Each path below is one point turned by a fixed rotation once a step. After each direction that follows a path, write how fast that rotation turns it, in degrees per step (0 if it stays still).
Each turn is a multiple of 5 degrees from 10 to 175, or 0.
path 1
| -32.3 |  -6.4 |  21.1 | -32.9 |  44.3 |  19.4 |  46.5 | -23.9 |  31.6 |  18.4 |
| -19.6 |  -9.5 | -20.1 | -14.3 | -26.9 |  17.2 |   8.3 | -79.5 |  -1.4 | -23.4 |
|  -2.9 |   2.1 |  59.9 |  15.3 |   3.7 | -35.5 |  15.9 | -52.9 |  23.6 |  14.4 |
| -42.2 | -28.4 |   4.7 | -20.4 |  -2.6 | -25.6 | -31.2 | -17.0 |  44.8 | -37.6 |
| -46.8 |  -0.1 | -23.1 |  31.1 | -20.2 | -39.5 |   9.0 | -26.5 |  26.0 |  45.6 |
|  22.1 |   1.6 | -11.1 |  23.2 | -19.8 | -40.5 | -67.6 | -25.1 |   8.5 |  -6.6 |
| -21.7 |  -2.2 |  30.8 |  35.1 |  -8.5 | -16.1 | -32.0 |  49.1 |  37.5 |  30.7 |
|   9.0 |  -8.6 | -71.9 |   1.4 |   5.3 |   5.2 | -45.7 |  25.0 |  28.1 |  13.4 |
|  37.0 |  13.6 |  -3.8 |  56.3 | -38.8 |  20.2 |  -4.9 |  21.4 |  -8.2 |  37.2 |
|  70.9 | -13.2 |   5.3 |  -3.6 |  27.5 |   8.5 | -23.4 |  42.8 |  20.2 | -14.3 |
|  -2.3 | -20.8 | -18.7 |   6.7 | -20.7 |  43.8 |  42.8 |  59.5 |   6.2 |   2.0 |
|  64.3 |  -2.9 | -39.2 | -13.9 |   8.6 |   0.6 |  42.2 |  -3.1 | -27.9 |   1.6 |
|  24.9 | -11.4 |  52.2 |  -1.8 | -32.3 |   9.3 |  33.6 |  27.1 | -35.7 | -36.6 |
|  -5.1 | -15.1 |  -3.2 | -53.2 |  45.0 | -23.5 |  43.8 |  27.2 | -15.9 | -11.7 |
| -30.0 |   1.3 | -20.3 | -17.8 | -36.1 |   0.6 |  32.2 | -18.4 | -64.1 | -14.5 |
|   9.5 |  17.1 |  39.9 | -22.4 |  33.1 | -38.2 |   0.0 | -29.7 | -52.9 |  12.5 |
| -62.9 |  -7.8 |  31.9 | -29.8 |   7.2 |  14.3 | -31.4 |   0.4 | -26.0 | -29.9 |
| -48.9 |  18.7 | -20.2 |  -5.8 |  50.6 |   3.9 |   1.3 | -36.0 | -14.5 |  46.8 |
|  -9.8 |  16.2 |  12.8 |  22.9 |  -5.4 |  29.0 | -51.3 | -63.0 | -23.4 | -17.4 |
| -19.9 |  10.2 |  50.5 |  24.4 |  54.4 |  13.3 | -14.6 | -14.8 |  43.8 |  13.7 |
| -30.4 |  -2.3 | -42.5 |  11.7 |   4.3 |  36.1 | -21.3 | -30.8 |  48.8 | -30.2 |
Directions:
|  13.4 | -20.3 |  -7.4 |   5.9 |   5.1 |  -0.5 |   7.0 |  25.3 | -29.5 |  -0.8 |
20
|  13.6 | -17.3 |   1.9 |   9.1 |   3.3 |  11.5 |  28.8 | -13.0 |  16.0 | -17.4 |
35
